Each path below is one point turned by a fixed rotation once a step. After each direction that follows a path, write how fast that rotation turns it, in degrees a step (0 if it stays still).
Each turn is a multiple of 5 degrees from 10 to 175, or 0.
Each row of a path follows its step; steps can be skipped.
Path 1:
step 1: [ 21   7 -34 -27 -11 -28   5 -15 -26  -9 -19  29  -5 -21  -8  22   4  14
  10  27  -6  23 -34  12  22  13 -19 -21 -11 -12  22   3 -14   6   2  47
  12  18 -12   3 -36 -21   3  29]
step 2: [ -8 -23  12 -21 -12 -26  29   2  10  17 -31  33 -13 -20  11   1 -46 -28
   3   6  -2 -28 -15   0  21 -14 -19  -5   5  -2  35  -6  -6 -12 -30 -29
   5  34  27  -4 -28  20   1 -11]
step 3: [ -4  43  27   9   9   7  -4 -25 -32  -4  19   9  -2 -36  25 -24  17 -25
  10 -20 -33 -20   2  32 -14 -25 -20  -6  19   0  14 -30 -10   0  -3  20
   9  36  14  20 -26   4   4  -1]
step 4: [ -5   5  15 -13  38  42  25 -30  22 -16 -17  26  15 -18   7   1 -26  18
   2  -9   4  24   9  10 -28 -23   4  23 -39   2   5 -20 -32   4  22 -24
  -9  20   4  11  -7   7  39   6]
step 5: [ 26   1  41 -10 -12  10 -12 -11 -33 -27  -3  30  -4  23 -24 -12  23  27
   8  11  29  11  17  35  10  10 -33  13   7  24  19  23 -25  14  21 -19
   1  24 -11  -3 -20 -25   5   9]
step 7: [ -3  16  -5  -8 -17 -25   3  12   0 -14 -27   6   4  -4  20 -37 -21 -41
  32  -5  16 -38  15  19  -3  24  16  -5  14  32   5   9 -44 -30  -4  13
  12  22  13  20   1 -19  -4  29]
step 8: [ -7 -16   7  26  45  10  10 -24 -15 -12 -31  39  28 -23  12 -23   9  -5
 -14   2 -38 -29 -21  19   7  21  23   3 -29   7 -13 -10 -13  -5 -16  37
  -4   5  15 -20 -15 -16  11  -6]
step 9: [  8  -5  31  16  52 -16  16   1  26 -35 -23  29 -42   0  32 -26   2   8
  14   8  -7  12  -5 -13  11  18 -13  12  -3  -2  12  -4  10   6  37 -19
  14  32 -10   1 -11   5 -10  31]
step 10: [  3  17  21 -48  11  11  19 -17   0  -2  28  20  -8  27  11 -22   4  13
 -17  19   9  -2 -12  -7   0  -4 -15   1  10  22   4 -22  -3  -9   6  24
 -24  47 -20 -55 -22  -9 -15 -25]
step 11: [-12 -21   3 -21 -16   1  46 -23 -14 -10  -2 -14 -25  19  20  -2 -15   3
  46  11  12  19  26  29 -11 -22  19  26  -8 -17   6  16  -1 -25 -12  40
   2  35 -10  11 -15   8  -4  21]
[  0   7   2  -1  -9  -3   8  -5  -2  14  11   6   0 -10   4   7   0   8
   5   0  -1   3   2   7   0  -8  -8  -1  -9   0  10  -2  -4   5  -3  -7
   3  -6  -1   5  -2   8  -2  -4] -> 35
[-4  1 -9 -2  2  6  0 -5  5  1 -1 -3  6 -1  4  6 16  2  5 -2 -1 -2 -8  6
 -3 -2 14 16 -5  2  2  4 -6 -4 -1  2  6  2  3  7  5 -8  8  2] -> 95
[  3  -1 -10  11 -10   1   1   8   1   3 -11  12   1  -2   9  -6   4   2
 -11  -3  -5   2   2 -10   1  -3   1  -2   5   3  13   2  -3  -6   0   8
  -1  -5   6   2  -3   2   0   3] -> 60
[ -2   0  -3   5  -4   9   1   2  -5  -5   8  -7   6   2   7   2   3 -10
   7  -2   3   0  -6   4   5   1  -7  -9   0   7  11  -3   1   8   8   3
   6  -2   4 -16   2  -6   3   5] -> 160
[  5   3   5  -5  -4   0   1  -1   3  -1  -5   2   6   2   1   1  10  -4
   0   2  16   6  -4 -13  -4   9  -7   9  -4  -8   1  -2   3   2   0   0
   6  -6  -8  -2 -15  -1  -3  -4] -> 80
[  4  -6  -9   4   2  -3  -8 -10  -6  -2  15  12  11   6   0   3  -5  -3
  -2   7  -7   6  -3  -1  -8  -4   4   1  -2   0  -5  -6   6  -2  -6   2
   4  -1  -4  -3  -7   2   1   8] -> 155
[ -2   3   5   4   3  10   1  -3  -7   0  -6  11   9  -4  -3  10  -2   0
   5  -5   7   2   6   3  -3   4   8 -11  -8 -11  -3   4  -1  -6   9   6
  -5  -4   1   1   4  -1  -9   6] -> 95
[ -5 -15  10   7  -3  -7  10  -4  -5   0  -2   5   7  -1  -3   9   6  -2
   0  -4   0   4   7   2   8   5   1   1   6   8   0   6  11  -2  -2   1
   4   3  -3   2   0   3  13  -7] -> 115
Path 2:
step 1: [-41 -17   3 -18  -9  17  -3  11 -25  -4  23  -5  -6  21 -27 -31  10  13
  18 -23   6 -20  30 -15   9  13  11  -4 -27   4  -4 -15 -25  21   1   2
 -19 -43  11 -13  30  28   7  -4]
step 2: [-41 -17  11 -15 -26   3 -18   6 -40  -3  12  -8  19  19  28 -12  -6  37
 -23  14  29 -16   4  -9   0 -18  -7  18  -4   2  11  15 -30  -5 -17   8
 -21  -5  30 -10  18  13 -16  30]
step 4: [-12 -16  21  28 -42  -4  -9   1   9  -5  25  -2   0 -33  -6 -21  13  24
 -41 -18   3 -10  -3 -13  -9   5 -19  16   8  33 -25  27 -17  -2 -21  17
  14  -3 -31  27 -13  13  -2  12]
step 5: [  6 -26   8  45 -56  13   1  -2   3   7   0 -13  31 -21  -6  10   0  -5
   2 -13  -8 -25 -12 -21 -22   8   5 -15  33  -3  -8  12  19 -22  -5   2
 -18 -30 -16  17  -5 -18 -39   6]
step 6: [  7 -24  20  21 -22  19  12  21  -3 -29 -17 -11  24 -27 -25  -7   9  26
  -1 -43 -32  14 -16 -23   6  18  28 -11 -12 -25  -9 -12   5   4   2   8
   6   6 -15  -3   7  22 -39 -10]
step 7: [ -6   7   3 -12 -40  26  -5  -8 -10  -6 -27   9   2 -20 -27   8   3   2
 -12 -14 -15 -14  -9   0   1  40  15 -13  -5 -24   3 -18 -27 -22   6  -3
   6 -34  38  14  28  42 -16  14]
step 8: [-53 -32   1 -36 -28  21   7   7 -26 -14  -3   6  13 -14 -25   9   0 -19
  -9  17  -5  -9  21   4  17  -8  25 -11 -10 -18   6 -13 -10  17 -16  26
 -16   0  31   7  22   9 -21 -24]
step 9: [-39 -22  -3  -6  -5  -6  12  -1 -28   6  10  10  26  14 -13 -14  17  23
 -11  -1  33 -24  11 -16   1  -2  22  -7 -26  -6   9   5   5  25 -26  22
  17 -21  20  19  22  36  37  21]
step 10: [-57  -1  10  -1 -28   9 -13  17  -3   3  21  -4   1  30  -3  -3 -25  15
 -19 -26  25 -32 -16 -29  -1  -7 -13  20  15  10   3  -2 -11   0 -37  24
 -34 -14   6   3   0   2  23  -1]
step 11: [-31 -37  30 -10 -24  -7   3 -14   4   8   0 -29  33  13  10 -24   6   7
  -8 -39  17  18   9 -37 -14  -3 -21  15  14  14 -29  26  -2   5 -20  11
   4 -16  -4  -6   3 -19 -15  25]
[-10   2  10  -5   6  -2  -7   1  -5  -2  -4  -3  -7  -1   1  -4   5   3
   8   3  13   4  -7   1   0  -6  -3   1  -2   8   9   1   0  -3  -1  12
   0 -12  -7  -2  -5  -8   1   6] -> 45
[  3   4   1  -7   5   5   4   7   7  -3  -5   7  11  -2  -1   2  -1  -2
   5   5  -6   3  -5  -5  -2   5   0  -5  -5   3   4  -4   3   1 -10  12
   4  -8  16   6  -1   2   3 -10] -> 40
[ -1  -8  -1   3   8  10  -3  -4  -7  -3  -4   5   2  -5   1   0   6   0
   1   6   0   4   4   4   8   5   0  -7  -5  -2   8   3 -13  -4   8  -5
  -8  -4   4 -14   6   7   2  -8] -> 55
[ -8   3  -3  -1   3   1   5   9  -3   3   6  -1 -12  13   1   7   4   0
   1   1   0   3   6  -9   5  -6  -1 -11  10  -5   3   2  -8   4  -5   0
  12  -1   5  -1  10   1   1   1] -> 45
[ -2   2   4  10  -2   3  -2  -9   3   3   6   5  -8   7  -3   8 -14  -5
   7   3   3   1  -5   3  -1   2  10  -7   7   2  -1  -6   7  -4   2   0
 -15  -8   3   5   4   0   2   0] -> 155
[ -7  -1   1   1   2   2  -5   2   7 -10   8  -2  -6  -4   3   6 -10   9
  -3   1  -3   2 -10   1   7 -10   6   3  -4   3   1   2  -8   3  -3   5
  -1  14   1   1  -8   5  -9  -8] -> 175
[ -9   1   1   1  -3  -7   8  -9   6  -4  -5   3   3   2  10  -6   6   3
   2  12  -6  -5  -4  -5   3  -3  -2   0   1 -13  -6   5  -2   1   8   4
  -7   1   3   3   5 -15  -5  -2] -> 125
Path 3:
step 0: [ -2   2   2  -8  15  22 -52  30 -26 -20 -32 -12   3   1   6  -9  -6   8
   2 -15  47  24 -17  -1   3  17  15  -4 -11 -27  17   3  23  24  19  -9
  -2 -14   5 -29  -1  17  19  14]
step 1: [ -8   5   2  26  45 -13  -3   9   9 -28  11 -14   2  -7 -21 -13  25  26
 -21   1  23  12  14   1 -16  25 -12  11  -8  -2  28   3 -15  33 -22  32
  26  10 -33 -34   0  -7  -6   3]
step 2: [ 12 -21 -10  -8   9  16   3 -13  -4  16  13  -6   9  13  26  -5  -3  -2
   2  31  42 -37   5  -5 -15  16  -8 -19   2  13  26 -17 -28   4 -14   8
   1 -11  18 -59 -30   1  15  18]
step 3: [-16   8 -35  -4   3  10 -36  -6  29   4 -12 -29  13  17  31 -19  10   5
  -1   0 -15  -2  -2   2  -4  39  23   7   7 -19 -32   2  -1  17 -28   8
 -17  23   0 -18 -40 -22   5  23]
step 4: [ 14  37 -13  31  19  12   0  -3   5   1 -27  -7  20  -5  41  -9   7  21
 -37  23 -12   6  -6 -11  35  10 -42 -17  18  18 -11  23  -6 -23   1  19
   4  -2   1 -23  -1  -3 -15   9]
step 5: [ -2  -4  -8  33  29  24  20 -34  -1  33  -7  -3  25  -9  -5   6  -5  -6
  -8  -7  -9   6   2  26  -3 -24  22 -46  10   2 -12   2  20  -2  12 -14
 -10   7 -10 -35 -48  -5 -22  -8]
step 6: [-60  22  -9  39  16  20 -21 -10   5   8   8  -8  27 -16   3  20 -10  21
   7  14 -18  -1   4   6  -6  -2   5  20  22  38 -14 -24  14 -10   4 -31
   0   6  26   0   5  -3  20   5]
step 8: [-21 -13 -12  34   5   7  18 -13 -31 -31  17 -11   4  25  -6 -33 -29   5
  -1 -19 -20 -16  13   9 -23 -35  -7  13   9  10 -22  -9  13  11  -9   4
  44  -6 -28 -13  -1  24 -12   3]
step 10: [-17  14  -7 -10   4  -8  22   0  24 -13 -13  -7 -10  15  -9 -16 -56 -11
 -15  23 -42  -9  27 -18 -21  26  20  26 -18 -15  18  27   5  -7   2   7
 -19   9 -21   6 -15  20   1  15]
step 11: [ 26  -1 -24 -14 -10  25  16  10 -24 -20 -13  13  29 -11   3 -18 -28  15
  -4 -15 -13 -13  13 -26  26 -12  16  11  14  20  15   6  15 -19  -9  22
 -30 -41 -29 -14  23   2   6  22]
[ -9   8  -5  -9  -7   0 -10  -1  10   1  -5  -3   3   7   3   2  -4   1
   3   2   8   1   6   3 -12  -3  -5   1  -5  -1  -3   2   6   2   2  -9
 -11   7  10  -2   9  -2  -1  -1] -> 110
[-10  -4  -4   7   3  -8   5  -4  11  -5   8  -7  -8   3   0   6  -3   4
 -11   1  -2  -5  -7  -6   2  -5   9   2  -1   3  -5   3   4   6   1  13
   3   5   7   0   9   3  -1   5] -> 160
[  1   2  -9   7   4  -1 -13  -6   2   5  -1  -6   1  -5  -3   6  -1  -4
   3   5 -11  -8  -4   1  -2   4  -7 -19   1   1  -7  -7  -5  -1  -1  -6
   7   1  -4   0   4   2  -6   4] -> 25
[ -5  -6  14   4   3   5 -12   2  -6  -5   0  -1  -4  -8 -12  -6   8   2
   7  -3   3  -9   3   9  -3  -1  -1   0  -2   7   6   1   9   2   0   4
   6   6  11  -2   3   4   1   0] -> 55
[  1  -9   0   5   1  -8  -5  -2   6  -6  -2  -5   2   2   1   3   2  10
  -2   9  -3  -8  13   1   6  -8  -7  10   0  -1   0   5   3   2   0 -11
   5   4 -11   6  -7  -1   9  -5] -> 160
[  1   3  11   2  -3   0  12   0   3   2  -6  -7   0   1   2   1  -3  -8
  -8   8   0  -8   5   3   2   2  -3  -3 -14  -1   7   0 -11  -6   4   1
   1   6   2  -6   1  10  -8 -11] -> 130
Path 4:
step 1: [  5  38 -26   5  42   3 -26   5 -25   4  -7   7   6 -31  -1   2 -24 -16
 -31   3  34 -19   8 -10  -1  -5  20   9 -17  -4 -18  30 -41 -18 -15  -3
   7  -6 -23  10   4  -4   7 -26]
step 2: [-12  23 -16  19  12 -29  -3 -32 -17  22 -19  19 -13  21  -3  23 -13   9
  -2  -4  -1  31   5  -3   2  31  18  20 -17   8 -25  15 -11 -32   0  10
  32   6  10  -4  11 -53  -4 -13]
step 3: [  9  35 -34  23 -46   1  -6 -15  19  16  20   5  -4   7   1 -14   2 -13
 -13  28  20 -13 -16  17   9  38  13   5  17  -7 -21  18   0 -23  13  -4
   2  31 -18 -31 -15 -23  -4 -10]
step 4: [  5  28  10  -1   1 -26 -48 -24  25  37  19  -6  -4  -6   0  16  23   0
   3  21  17  12 -35  15   5 -24  17  10  12   7 -27   0 -42  12  -5  29
 -13  -1 -11   1 -22 -10  -3  -3]
step 6: [  2 -12  -7  15 -19 -13 -28 -18  19   2  -4  15 -39  28  15  18 -29   2
   8   5  14 -10  15 -24   8 -19 -15   0  16 -32 -10  15 -19 -21  47   6
 -35  24   0   1   2   1   6  26]
step 7: [-23 -23 -22 -14 -17 -38 -34   6  33   2  16  15  -6 -21 -16   9  14  14
  15  -3   1 -15  -8   2  -3  10  41  -9 -16 -27  -3   7 -20 -10  35  -4
  -3  20  -2  33  15  35  -5  -8]
step 8: [-15   5  -5   7 -27 -17 -18  20 -21 -16  12  11 -11  -9  11  15 -40   2
  40 -15 -22   0 -11   1  -6   6  16  17 -12 -19 -20   4   1  26   2  14
  -8   0 -26  49 -27  -5 -37   5]
step 9: [  6   6 -17  -4   8  28 -36  31 -14  -8  16   6  21   1   2  -3 -53   1
  17  -1  -1 -34  -2  -5  11   4  10  11 -36  10 -27  -2 -27 -17  25 -16
 -38  -7  12   2  20 -15 -11   1]
step 10: [-34 -10 -16  -9  19   3  -2 -14 -41   4  17  24  17  21  -6  18  12   7
  22 -17  18  20 -20 -32   1  12  35  -6 -25   1 -31  23  -6 -45   7  -6
 -25 -11 -13  -2  -7   1  -1   3]
step 11: [ -7  -4 -31  -6 -21   4  -3 -10   0   8  -8  26  16   3  10  -9 -12 -26
   7 -32  17  -7   0  23   8  46  27  43  -1  30 -27   1   4 -25  -1  19
  12  -2 -23 -10 -22  20  -7  27]
[ 11  -3   8   4   4 -13   1   7   6   3   9  -3  12  -6  -2   3  -4  -7
   7   1  -6  -7  -8   3  -5   1  -2   3   7   3   1  -1   0   3  -1   1
   4  -1  -8  -1 -10   3  -8  -7] -> 90
[ -4 -11  -3   3  -9  -6  -5   1  -4   3   1  -8   0  -7  -7  -4   0  -9
  -4   4  -5  11   5  -9  -1  -7  -3   3  12   0   3  -1  -8   7   7   1
   1   3   4  -1   6   8  -2   9] -> 45
[  5  -1   5  -3   1   0   6  -2  -6   1   2  -2  -4  -8  -1   4  11   1
 -11  -9  -3  -4  -3   5   4  -9  10   4   1   3  -3   1  -3  -1  11  -9
   6  -3 -10  11  -4  -6   4  10] -> 115
[  6  -8  -4  -8  -1  -1  -4   8  -6   4  -3   3   6   1   6  -3   8   9
  -9  13   0  -9  -2   1   4  -3  -6   3   3  -5  -3  10  -6   1   4   0
 -13  -1   2  -4  -2   1   8  -9] -> 125
